[[124 141 112 143 116 110]
 [138 130 153 140 139 119]] 112

[ 99 121 103 155 103] 103

[[150 125 150 149 118 106]
 [149 124 149 149 118 107]
 [122 119 121 122 143 134]] 150

[118 132 124 110 100] 124

[[135 157 121 143]
 [119 119 143 121]] 121

[108 105 146 110 144] 146
---
[117 133 105 127 130]
105

[[102 115 155 143]
 [107 154 112 115]]
112

[[102 106 133 132 122]
 [102 105 136 133 123]]
136

[[137 103 142 119 138 154 105]
 [140 131 150 128 148 121 129]
 [142 107 144 113 147 128 143]]
144

[141 134 106 130 127 130 122]
106

[[134 122 151 130]
 [108 143 124 137]
 [131 126 131 158]]
131
---
array([111, 114, 152, 126, 151, 100]) → 111
array([101, 133, 135, 149, 112]) → 101
array([110, 107, 100, 133, 100, 145, 120]) → 110
array([131, 114, 143, 110, 105, 127, 114]) → 131
array([142, 126, 101, 113]) → 142
array([148, 129, 156, 103]) → 148
array([110, 100, 130, 127, 125, 152, 114]) → 110
array([149, 124, 120, 130]) → 149
array([111, 121, 100, 136]) → 111
---
[114 128 124 120 104 142 129] -> 114, 129

[[132 125 133 124 112 143]
 [102 106 122 112 155 132]
 [155 136 114 153 121 126]] -> 132, 126

[[114 128 132 142 137 130]
 [128 149 136 117 127 127]
 [135 139 109 136 136 117]] -> 114, 117

[114  99 126 149 110 137] -> 114, 137

[ 99 115 130 121 150] -> 99, 150

[[118 137 130 122 126]
 [115 132 111 126 122]
 [148 133 134 103 123]] -> 118, 123

[123 127 144 103 133] -> 123, 133
---
[ 98 138 143 126 135 123] out 126

[[129 117 108 128 136 120]
 [122 114 128 132 133 126]
 [123 104 128 127 132 123]] out 127

[[130 130 120 139]
 [129 128 147 142]
 [104 154 111 152]] out 154

[154 129 113 126 101 143] out 126

[121 128 104 100] out 128

[118 131 155 158 121 152] out 158

[[110 112 123 153 113 117]
 [129 145 143 120 154 111]
 [137 111 122 106 109 109]] out 106
---
[[154 121 150 124]
 [130 121 128 118]
 [129 124 125 126]] -> 125

[[111 130 131 144 137]
 [120 120 128 103 129]
 [140 131 129 128 143]] -> 129

[[140 138 154 138 121 137]
 [126 121 146 119 116 121]
 [113 127 129 125 137 124]] -> 129

[[123 111 115 154]
 [132 134 125 134]
 [136 135 130 119]] -> 130

[[114 129 108 105 142 127]
 [115 129 107 106 142 127]
 [116 130 112 102 148 132]] -> 112

[[128 151 119 127]
 [131 115 130 124]
 [129 108 130 132]] -> 130

[[139 124 131 133]
 [131 129 131 126]
 [134 142 107 117]] -> 107

[[123 130 128 121]
 [105 143 142 145]
 [150 111 129 113]] -> 129

[[132 115 108 122]
 [106 122 149 119]
 [150 135 108 138]] -> 108

[[139 130 124 111 132 125]
 [141 130 123 130 121 124]
 [105 128 132 122 122 124]] -> 132
---
[[136 104 135 112 121 118 127]
 [139 105 129 122 122 119 124]
 [135 103 132 114 123 116 129]] --> 123

[[127 123 130 127]
 [116 126 126 146]
 [149 143 127 129]] --> 143

[[133 133 142 157 108]
 [132 111 121 119 138]
 [111 124 130 121 121]] --> 130

[[122 113 125 138 144 123 154]
 [111 140 129 128 125 123 113]
 [137 124 133 111 103 139 109]] --> 103

[[123 134 155 121 132 112]
 [152 141 150 125 120 151]
 [125 135 155 121 131 108]] --> 121

[[133 150 119 108 143 145 110]
 [151 106 119 154 112 112 156]
 [115 140 137 114 116 140 141]] --> 116

[[107 139 125 124 154 151]
 [127 107 152  99 129 112]
 [123 102 121 101 130 132]] --> 101

[[130 135 157 121]
 [131 146 101 147]
 [154 130 104 132]] --> 130

[[143 132 142 113 125 142 125]
 [151 123 114 102 119 139 122]
 [138 127 140 113 128 137 118]] --> 128

[[121 115 118 129 136 121 137]
 [140 138 124 143 123 129 100]
 [140 135 139 137 133 127 107]] --> 133
---
[151, 132, 144, 120, 115, 128]	128
[152, 104, 114, 102, 144, 140]	140
[157, 150, 109, 136, 124, 119, 103]	103
[111, 123, 154, 145, 147, 112]	112
[115, 109, 130, 128, 128, 114, 102]	102
[140, 133, 144, 100]	100
---
[[140 131 157 108]
 [119 110 132 155]
 [117 110 128 157]] value 110

[[140 136 108 108 149 108]
 [117 121 148 147 108 147]
 [145 143 111 111 148 111]] value 121

[[131 134 128 134]
 [132 132 127 121]
 [121 131 131 149]] value 132

[[124 148 131 125 121 119 147]
 [133 144 131 137 115 104 129]
 [130 133 131 136 132 152 102]] value 144

[[108 147 118 119 109 136]
 [146 110 138 137 146 120]
 [107 149 126 128 107 128]] value 110

[[146 140 139 127 158 140 115]
 [149 127 144 125 154 133 131]
 [142 137 142 129 158 141 114]] value 127

[[154 118 110 118 143]
 [115 145 152 154 151]
 [150 120 145 125 105]] value 145
---
[ 99 150 154 107 128] => 99

[138 123 146 120 144 114 150] => 146

[[117 130 133 129 146 102 108]
 [138 129 126 130 111 153 147]
 [117 112 127 142 134  99 133]] => 127

[[130 106 148 149]
 [131 113 139 141]] => 149

[145 100 146 116 155 141] => 100

[151 150 150 152 150 151 151] => 150

[[130 123 114 121 107 117]
 [127 127 135 122 129 125]
 [131 135 106 129 121 126]] => 135

[[139 131 129 137 141 137 157]
 [139 131 129 137 141 137 157]] => 129
